(in the rows, 128 means zero)
One turn sends every row of this set to another row. A few are shown first. Where does it send the rows asked after them?
Vege: [127 131 170 109 111 126  98 160 103  90 122 108 120 117 157 158 122 106
 105 124 159 149  95 145 103 115 120 113 108 109 123 118]
vamak: [170 131 137  91 180 144 148 118 128 130 126 109 103 134 120  92 137 129
 148 126 120 125 119 107 197 123 115 126 149 132 118 142]
ruvid: [120 129 114 131 124 133 107  69  88 146 114 157 135 118 107 121 140  94
 130 122  92 105 143 153 148 157 125  97 109 116 126 135]
Beza: [129 145 105 165 138 105 110 164 163 109 116 141 111 112 119 131  93 129
 106 123  58 101 107 132 123 136 163 130 135 145 134  72]
buved: [ 95 160 135 131 145 122  92 140 178 139 145 121 153 142 122 163  97 158
 108 103 147 156 124 116 145 123 101 155 127 134 180 138]
Tezam: [ 86 134 131 114 141 101  99 150 153 154 137 117 129 131 119 145 100 187
 120 104 134 150 125 102 151 116 100 159 151 139 176 140]
vuf: [178 132 152 103 155 140 101 107 137  87 134  90 118 131 113  82 138 128
 152 135  93 145  99 109 189 132 125 124 139 126 139 124]
Zef: [133 106 140 141 123 123 121  88  99 167 115 147 143  94  83 130 144 118
 149 133  82  96 127 154 130 159 128 103 113 120 132 136]
zavon: [107 143  93 140 132  96 127 164 150 116 113 159 101 112 124 122 101 132
 103 108  64  99 106 124 144 136 152 132 166 162 125  88]
zaf: [128 115 167  94 105 115 118 181 106 127 120 115 124 110 144 159 131 123
 127 126 167 142  83 145 104 119 110 114 135 124 107 130]
Tave: [ 98 140 130 125 142 116  70 140 157 135 143 106 134 125 120 147  94 180
 112 122 119 164 132  91 139 115 122 148 116 129 189 129]
Fugo: [186 146 177 115 172 154 149 116 165 113 137 103 139 121  98 113 137 117
 146 129 119 122  96 116 179 133 123 124 129 131 136 140]
sek: [120 118 156  82 103 120 104 165  85 107 119 117 108  95 153 149 125 128
 111 135 149 152  99 115 108 111 135  99 120 123 118 133]
fot: [118 113 144 147 112 113 104  75  97 135 113 143 140 122  98 117 150 102
 146 115  81 101 118 175 144 163 102 117 133 117 132 122]
vapi: [125 158  89 151 141 116 130 170 175 129 119 164 126 123 119 144  98 114
 108 116  83  99  99 140 137 144 152 127 148 160 118  89]

Beza moves to zavon
vamak moves to Fugo
zaf moves to Vege
And these:
ruvid moves to Zef
Tave moves to Tezam

One turn sends every row of this set to another row. A few are shown first. Where does it send the rows asked after them?
Ris: [159  91 122 118 173 160 156  97  81 130 111 145 130 120 157  51 178 187
 131  96]
soz: [156 107 103 176 148 138 109 102 138 151 111  88 116  74 159  50 106 153
 164  93]
vage: [144  78 146 131 162 136 121 134 130 153 172 114  96  39 145 113 170 165
 140  43]
nom: [158  89  94 101 171 162 166  85 155 153 131 103 114  89 149  34 118 145
  99  75]
gomu: [162 103  96 178 136 127 108 109 139 156 104  93 119  62 167  45 119 160
 167  90]
fesuv: [152  67 107 123 164 141 151  97  87 115 110 144 135 121 163  43 166 173
 140  82]
Rogif: [153  90  98 102 174 166 155  78 155 156 117 121 102  95 144  58 105 144
  85  88]
Losa: [165 106  90 174 144 128 100  99 128 162 103  95 117  62 172  61 123 153
 174  99]
Losif: [140  96 125 105 163 119 148  98 139 211 129  93 156 104 150 104 195 176
 125  75]
Nimuk: [143 100 108  92 179 129 133  93 143 200 132  87 158  93 125  97 186 167
 113  88]
Ruka: [154 113 104 184 144 120 112 114 145 156 113  89  99  56 171  60 134 146
 165 104]
vasu: [144 124 130 117 120 130 104  62 133 165 112 117 130  67 173 109 151 115
 103  94]
Gada: [136  96 111 119 177 141 161  85  78 124 128 141 140 127 149  62 167 186
 142  87]
balar: [134  83 141 130 155 147 128 116 128 155 166 105  86  35 134 117 196 160
 132  55]
denog: [138  72 137 137 163 137 127 119 133 166 179 120  91  47 146 119 183 163
 161  51]
netuz: [166  96  98 113 170 148 162  73 155 166 128 117 118  95 143  44 118 130
  82  85]
vik: [149  85 112 107 173 127 145  84 143 211 129 100 152 105 133 103 182 152
 103  71]
butan: [154 128 130 126 125 129 104  67 154 174 116 136 131  67 154 102 152 114
 102  77]
birof: [139  90 139 122 169 157 129 126 118 167 163 126 101  36 136 103 188 178
 140  38]
ramog: [146 123 138 119 103 131 104  74 149 152 122 136 115  67 170 102 147 121
 117  81]
zanul: [150  92 109 122 171 152 156 103  74 120 126 150 124 126 142  57 161 174
 137  93]
bopuf: [145  95 105 131 166 155 170 101  85 127 144 150 136 115 153  43 172 174
 146  83]
Mikan: [165 104  95 168 155 147  99 101 137 159  98  93 121  53 164  56 117 142
 160 103]
Guziv: [132  76 148 131 162 145 130 123 123 145 171 108  96  43 113 109 178 151
 138  52]
Rup: [162 100 122 119 171 146 163  86  79 137 109 155 118 125 153  59 162 181
 149  94]
Zofe: [128  74 134 119 169 148 120 118 127 154 159 115  93  42 129 132 181 156
 131  62]
kerik: [161  97  93 170 154 137 104 105 139 153  95  90 109  63 186  57 124 141
 167  91]
nezod: [135  74 134 135 173 150 126 123 127 161 175 112 104  33 132 117 176 163
 141  52]
gogez: [131  85 148 133 163 140 115 109 121 156 168 116  91  43 135 127 164 165
 145  45]
gomak: [157 122 140 124 123 136 112  64 160 164 119 134 134  60 164 106 146 125
 101  67]
rab: [145  92 106 117 175 156 164  87  75 134 117 142 130 116 152  59 175 180
 131 110]
sevub: [167 101 105 174 130 137 100 109 135 160 113 102 112  75 167  48 116 146
 178  85]
vep: [165 107  95 114 164 140 162  68 159 166 120 102 108  98 140  47 120 139
  92  73]
mit: [141  94 107 119 161 136 163 103  80 119 129 146 126 125 158  58 176 184
 138  82]
zuva: [157  95 102 178 152 135 112  94 141 158  96  92 124  53 172  66 121 143
 182  82]
tamo: [146  91 123 101 169 119 145  93 143 194 123  97 158 113 144 102 180 154
 107  67]

Zofe moves to Mikan
vage moves to gomu
tamo moves to gomak
And these:
bopuf moves to denog
nom moves to Losif
vasu moves to Rogif
butan moves to netuz
zanul moves to nezod
Ris moves to balar
Guziv moves to zuva
fesuv moves to birof
soz moves to Gada

One turn sends every row of this set to another row. A few are shown first. Where does it send the rows asked after them?
posez: [128 159 100 172 111 126 111  97 135 164 115 161 128 121  77]
zunik: [119 149 124 161  93 114 124  90 115 171 111 148 143 128  52]
rerib: [153  73 135 115 119 107  95 121 113 111 121 169 171 121 125]
kavot: [122  83 143 116 120 113 104 107 112 103 130 175 184 116  85]
rifus: [129 145 113 171  97 107 125 107  96 160 117 144 122 146  63]
verok: [128  79 122 126 130 119  98 110 109  93 125 188 171 134 102]
somug: [150  77 140 113 116 106  98 120 117 113 124 167 174 114 122]
lon: [ 79  87 101 128 106  95  86  99 119 159 112 140 151 134 173]
dom: [ 70  84  84 145 113  94  88 102 120 159 113 145 156 142 164]
nifas: [134 121 109 155 125 127  85 145 115 193 139 164 199 129 134]
Zega: [152  73 138 112 117 103  98 122 107 111 122 163 171 125 120]
Vol: [125 155 114 165 104 115 125  94 120 166 119 141 131 127  58]
burag: [123 156 122 170  92 112 119 102 120 168 121 152 132 118  63]
goza: [ 60  88 114 131  97  82 101  96 117 169 120 120 173 124 135]
sipud: [100  73  85 145 132 143 107  67 109 122 115 178 143 127  91]
keret: [ 91  77 112 132 117 134 119  62 109 135 122 155 159 107  68]
ligek: [127 158 102 179 103 121 108 105 130 161 116 173 123 123  83]
benug: [104  95 123 151 121 113  94 135  96 205 126 123 195 147 134]
morar: [131 146 101 170 108 114 125  98 103 159 115 141 121 152  66]
rugeg: [139 104  99 159 130 123  89 149  90 185 135 156 188 159 134]
pizu: [ 73  87 118 120  97  86  96  96 112 164 116 120 159 131 151]
bos: [ 94  85  98 139 126 144 106  63 126 132 120 178 153 100  86]
kimu: [ 63  93 101 138 104  95  89  99 136 168 119 143 170 115 156]
pugo: [150  75 143 111 115 103 100 118 112 114 123 161 174 119 117]
sebut: [129 116 128 144 116 118  97 141 102 201 143 140 209 127 112]
fipa: [ 67  76  97 139 105  82 101 102  99 160 117 123 160 154 145]
batoz: [ 79  81 105 126 102  87  95 101 104 158 111 126 151 147 162]
beme: [124  87 132 122 127 119  96 109 122 100 126 189 179 114 100]
nolu: [108  93 110 157 127 118  89 138  95 199 123 132 188 156 145]
desu: [ 74  93 113 122  99  94  89  97 127 166 115 134 162 120 162]
kemu: [104 103 122 152 121 120  87 133 110 206 127 132 199 132 139]
num: [125 158 107 170 104 128 109  92 140 167 107 175 137 119  78]
Soti: [134 102 117 147 119 112 103 145  77 191 139 134 197 156 110]
Mese: [135 148  88 177 116 124 115  99 118 155 111 161 117 147  82]
zame: [126  75 133 120 123 112 106 110  97  96 127 174 175 136  89]
tuli: [ 96  68  98 137 123 133 120  65  93 125 118 157 147 133  73]
Vosuf: [107 100 109 158 127 123  82 137 110 203 123 141 191 142 150]
tak: [128 137 104 170 102 112 127  96  94 158 105 147 126 164  63]
botu: [131 145  87 180 112 125 111  96 116 156 102 176 121 154  87]
mik: [133 145  93 182 106 116 114 108 105 153 112 166 114 150  84]

sipud moves to bos
benug moves to nolu
And these:
morar moves to Mese
batoz moves to lon
Zega moves to rerib
burag moves to rifus
nifas moves to sebut
verok moves to beme
tak moves to botu
kimu moves to goza

One turn sends every row of this set to another row. A few are shown first. Where does it send the rows asked after them?
tuzo: [148  90 109 126 148 119 111 114 125 137 153  79 123 138  88 150 119 125
 116 131 129  75 146 135 177  98 164 107 136 123  80  93 127 101  70 126]
pini: [ 98 159 130 105 155  94 129 157  85 103 143 173 124 107 130 111 153 155
 145 115 114 152 175 160 161 164 158 147 160 158  88  94 131  91 141 132]
sigo: [148 134 105 108 125  87 131 136 119 157 160 160  79 139 139  85 148 141
 158 139 122 123 167 135 134 136 144 141 146 189 120  80 169 122 171 108]
Ruva: [ 86 155 110 136 136 127  91 168 141 137 141 199 103 139  52 143 137  98
 115  97 111 120 120 157 158 117 165 120 140 127  82  98 156 114 129 103]
Kebez: [ 79 140  93 105 106 132 100 158 104 109 132 164  88 109 102 127 148 179
 117 103 104 128 125 140 159  90 144 134 138 117 110 112 119 125 131 138]
tuto: [131 129  99 119 169 172 122 139 108 118  99 148 125  96 108  80 100 174
 158 145 107  95 171 130 185 134 150 107 159 124  50  95 140 115 139 115]
Lamap: [101 148 119 162 167  93  83 128 118 103 131 140 111 132  83 120 168 168
 148 103 104  83 143 105 143 123 179 106 142 102 128 109 149 163 125  99]
mima: [134 162 100 172 124 129 115  92 121 152 148 106  80 131 116 135 157 128
 122 129 118 117 150 132 113 103 168 166 147 156 114  82 169 167 104  92]
vatu: [115 158 137 171 141 109 104 138 126 149 111 133 110 155 100 104 168 138
 162 138 119 144 176 123 127 148 164 121 147 118  75 119 213 110 156  84]
ketar: [136  94  82 134 132 139 132 133 141 193 136 155  67 104 163 148 124 161
  90 113 128 113 116 134 156 111 158 159 138 153  88  97 126 130 132  99]
zuteg: [109 160 148 139 135 133  93 127 120 131 110 104 111 134  65 127 120  87
 126 151 114 125 171 130 151  93 121 132 148 136  89  92 160 118 123 135]
lod: [154 126  97 132 130 113 128  99 115  86 107 121  95 128 132 131 141 181
 109  57 129  98 136 124 174 155 149 103 130 116 116 127 146 112 132  83]
Rulof: [123  99 118 122 118 149 140 136 123 150 109 138 121  80  89 141 153 144
 152 102 125 130 181 154 170 119 147 130 174 151  23 103 161  88 116  72]
bemus: [136 110 118 130  91 101 108 143 147 150 121 139  95 108 114 185 134 147
 163 137 118 175 119 139 149 124 135 135 150 155  77  92 174 126  86  90]
Fugi: [120 119 102 136 188  66 152 141 104 130 130 125 134 126  95  98 160 112
 150 144 105  88 193 147 163 147 164 101 144 141  99  83  98 122 137  79]
gen: [168  93  92 167 140 106 126 127 109 147 153 110 121 135 126 108 159 159
 167 117 112 105 153 133 145 150 192  79 132 101  83 101 169 111 106  70]
poda: [131 141 100 121 159 109  95 132 142 126 114 148 109 141 133 140  99 194
 161 175 118 121 109 115 162 145 154 125 148 125  92  93 170 138 109 148]
Viv: [165 138 118 134 154 119 138 143 125 142 127 178 111 106 141 129 107 125
 121  68 115 143 118 137 176 189 151 120 150 155  79 107 147  93 133  68]
gerem: [109 119 127 166 171 130 135 124  90 149 126 120  96  88 139 143 143 133
 100 134 115 117 152 180 154 117 174 154 138 120  84  73  84 130  92 111]
vun: [144 144  74 137 129 117 157 107 145 124 124 115 113 148  71 136 134  78
 101  95 118 108 150 152 159 132 153 120 144 152  83 106 160 102 119  50]

gen moves to vatu
lod moves to sigo
tuto moves to poda
And these:
ketar moves to Viv
Fugi moves to Lamap

One turn sends every row of this set to another row. A few are shown first. Where does it send the rows asked after them?
Pek: [182 142 135 139 172 118 114 127  46 148 127 194 124 136 135 109  96 179
  99  92  99 161 149 101 185]
Zifis: [133 122 154 112 171  76 101 142 135 142 128 120 152 135 129 106 121 149
  98  97 140 181 167 137 158]
Sisis: [153 105 118 109 202  99  85 180 115 146 116  90 105 161 102 115  70 148
 147 113  81 162 130 121 171]
rar: [141 100  77 127 130  70 139 124  68 130 163 158 115 144 124 149 115 152
 119  95 130 175 148 115 200]
tupu: [149 136 148 156 159 126 131 131  78 110 127 118  89 153 146 116  61 124
 126 112 145 148 127  86 217]
lopad: [164 136 121 117 133  95  85 155  55 122  83 147  73 132 115 121  62 143
 142  89  79 155 158 147 187]
zomor: [130 138 106 145 136 104  52 126  36 103 160 124 113 155 104 118 135 160
 151  64 118 161 136 106 164]
tekim: [178 177  93 110 150  88  57 147  57 162 105 130 102 136  93 135  73 189
 102  99 125 170 135  83 163]
tifa: [140 138 110 143 139  61  79 156 101 126  95 120 130 135 159  88 121 156
 140 120 123 153 128 106 217]
Dutel: [152 169 139 142 170  91 120 120 140 131 136 168 133 133 107 106  76 141
 134 119 102 135 152 127 143]
fike: [170 100 140 143 152 130 121  91 103 130 146 119 118 126 112 122  72 121
 115 141  87 170 176  84 146]
saduk: [134 175 131 147 158  96 109 149  81 152 144 135  95 118  81 127 104 145
  99  54  90 115 127  94 138]
Mobu: [158 136 116 142 142  76  71 115 133 126 128  77  83 112  98 130  97 110
 107 119 102 147 167 117 179]
nedu: [166 125 119 117 158  90 132 120  49 191 101 161  90 121 142 122  76 160
 135 125 129 155 156  89 155]
kozu: [176 150  96 135 145 138 100 106  48 135 178  92  83 127 105 127  84 151
 132  98 138 151 153  94 133]
zakos: [118 132 102 159 147 112 100 132  93 113 163 107 152 152  79 111 102 134
 129 122  96 144 146 163 153]
pimat: [162 118 120 147 172 128  92 182 102 142 129  94 123 136 152  93  74 119
 130 149  96 181 169 115 171]
Rirop: [150 131 108 104 121 124 123 129 105 126  78 134 161 127 123 126 102 159
 132  76 121 141 130  97 149]
kovuf: [161 116 116 130 203  82  92 149 111 114 141 107 138 170 103 162 121 150
 128 101 137 200 158 112 169]
zoluk: [120  81 122 140 134 119  75 143  65 117  85 119 132 141 124  94 110 155
 115 130 143 178 145 117 196]
rotub: [162 154 128 163 136 149  64 150  62 122 133  84 129 121 144  94 108 123
 126 108 112 173 178 103 169]
tofe: [110 135  85 138 131  78  60 151  81 142 123 108  47 134 109 121  92 156
 124  90 110 149 118  78 165]
bip: [172 126 112 134 135  89  74 111  67 167 110 116 105 105  94 159  76 168
  70 121  88 168 147 104 149]
kerob: [173 168  85  92 170 107 101 181  92 144 135 137 126 150  69 107  93 171
 143  86 127 169 159  75 154]
sabaz: [161 151 125 156 175  83  89 128  47 167 184 154 132 129 101 120  86 138
 147 117 123 127 128 141 187]
movod: [145 125 134 130 169  86  95 141  13 179 168 128 127 157  88 124 100 147
 135  93 122 153 126  76 194]
bagug: [152 137 155 113 179  89 127 155  54 140 145  93  90 175  80 114  83 157
 122  93 111 186 163  56 174]
Luza: [ 87 145 125 127 138  86 109 142 122 169 137 106 117 119 125  87 110 154
  92  97 146 141 135 114 161]

rar moves to Rirop
tofe moves to fike
kerob moves to Sisis
And these:
Pek moves to tifa
Luza moves to bip
saduk moves to Mobu
pimat moves to movod

One turn sends every row of this set to another row. A few are shown first. Where does it send the rows asked after them?
vuro: [194 136 108 142 130 139 120  75 157 128 176  89 189  97 118 148 141 153
 157 156 170]
zuna: [169 122 133 136  76 130 136  55 150  90 165 111  95  81 134 101 140  82
  92 147 121]
zuk: [144 133 141 122 141 126 172 102 162 117 161  91 178  90 128 104 112 109
 137 174 161]
Nev: [173 132 124 103 111 139 105  27 112  69 176  98 137  74 108  97 127 121
 124 171 126]
medo: [173 155  98 146 108 122 169 128 146 115 174 107 102  72 151 129 120 130
  96 191 171]
Zivuf: [211 130  93  95 108 144 130  42 123  81 190  90 127  75 104 129 142 110
 125 166 110]
detes: [171 122 140 135 120 113 165  34 101 106 192 100 120  98 126 138 153 120
  83 152  77]
mav: [143 153 108 163  91  93 112  91 158 105 178 123 116 109 151 118 121 144
 128 214 165]
tul: [180 131 119 102  98 142 118  35 106  69 182  90 148  79 115  93 118 129
 125 157 117]
leva: [162 148 135 135 132  90 188 102 138 112 199 108 134  98 134 109 134 103
 118 207 173]
tikag: [150 139 133 140 128  71 156  87 148 109 200 113 142 117 141 112 139 116
 147 212 179]
moni: [181 169 125 125 134 157 138  84  85 135 151 102 167  70 109 129 146 152
  90 159 169]
nimo: [135 154 104 143  93 123  92  93 147 116 144 127 106  72 147 120 131 160
 135 198 156]
Duz: [160 126 121 125 133 115 168  97 178 121 174  86 185  96 130 130 125 115
 161 177 155]
Zod: [158 112 143 149 117  91 117  18 112  95 188 107 136  87 132 140 152 131
 121 177  85]
gaf: [180 112 116 140  68 112 120  47 160  95 175 111 100  90 139 124 150  88
 126 152 118]
Tover: [110 145 150 156 152 122 121 108  94 112 158  99 140 134 115 111 147 127
 128 176 119]
Biri: [175 125 141 133 125 115 163  42 101 101 188 101 127  73 126 140 148 117
  77 169  79]
Viza: [145 143 101 146 156 123 162 117 118 134 179  94 108 131 121 163 162 119
 137 170 114]
vobol: [162 160 130 134 148 151 152  89 111 127 152  78 180  79 112 117 116 133
 108 146 182]
mudem: [182 152 104 132 120 128 100  65 107 140 161 104 173  85 115 161 158 167
 147 163 168]
kuf: [130 136 122 123 153  89 160  99 124  95 150 100 157 132 112  97 145 128
 139 191 145]
tof: [184 150 127 105  99 143 147  89  68 128 155 105 136  63  90 152 162 145
  91 160 137]
Tad: [102 149 141 156 160 119 123  99 103 116 156  95 113 125 119 118 147 126
 129 176 130]
bomul: [171 167 100 145  98 120 168 117 152 114 182 115 107  91 142 127 123 125
  84 207 159]
rabol: [154 141 109 146 149 124 155 124 108 125 181  92 132 137 110 163 176 112
 135 173  97]
tinud: [145 151 125 149 130 130 127 101 116 164 178 105 110 108 122 187 179 116
 137 176 112]
ganu: [173 153 133 134 145 165 146  89 133 120 160  89 186  78 116 106 120 141
 103 150 178]
Loza: [145 144 104 161  98  92 116  98 154 107 165 113 116  90 155 122 122 151
 140 201 179]
Faz: [102 159 161 155 137 141 111  94  95 146 158 107 108  95 122 129 155 118
 109 182 128]
Ratob: [181 114 105 142  75 106 117  39 162  98 170 111 113  88 129 136 155  83
 125 157 112]
folu: [185 137 107 107  87 154 130  93 152 133 149 106  99  57 113 162 158 159
 121 174 135]
vaze: [178 141 100 140 132 125 127  77 132 134 171  79 188 104 117 157 135 142
 162 154 174]
nuz: [143 146 134 135  82 122 113  61 127 153 179 107  99  94 108 187 167 129
 139 188 123]
nuf: [163 127 132 142  84 126 136  51 141  90 151 110 104  67 120 100 139  78
  87 157 120]
tov: [126 163 167 128  94 146 129  73 100 146 163 108  92  80 100 144 151 118
  88 181 131]
Vozof: [156 113 148 141 114  97 130  19 108 100 190 107 133 106 128 133 151 131
 117 159  85]
Feli: [155 137  97 114 154  92 179 113 133 101 161  95 153 130 112 116 156 122
 136 181 136]
lopa: [140 138 145 118  85 148  98  72 140 114 129 116 105  56 112 114 137 166
 121 178 145]
nilar: [163 134 131 121  96 112  89  61  81 123 149 108 147  82  99 150 165 164
 142 168 141]
roka: [175 166  86 125 101 149 146 121 146 129 153 117  96  64 137 144 141 141
  99 191 146]
ded: [208 129  94  93  98 149 129  43 120  80 193  94 143  84 116 116 132 122
 128 156 109]

nilar moves to nuz
ganu moves to Tover
And these:
vaze moves to Viza
ded moves to detes
Faz moves to nimo
nuf moves to Nev
Feli moves to leva

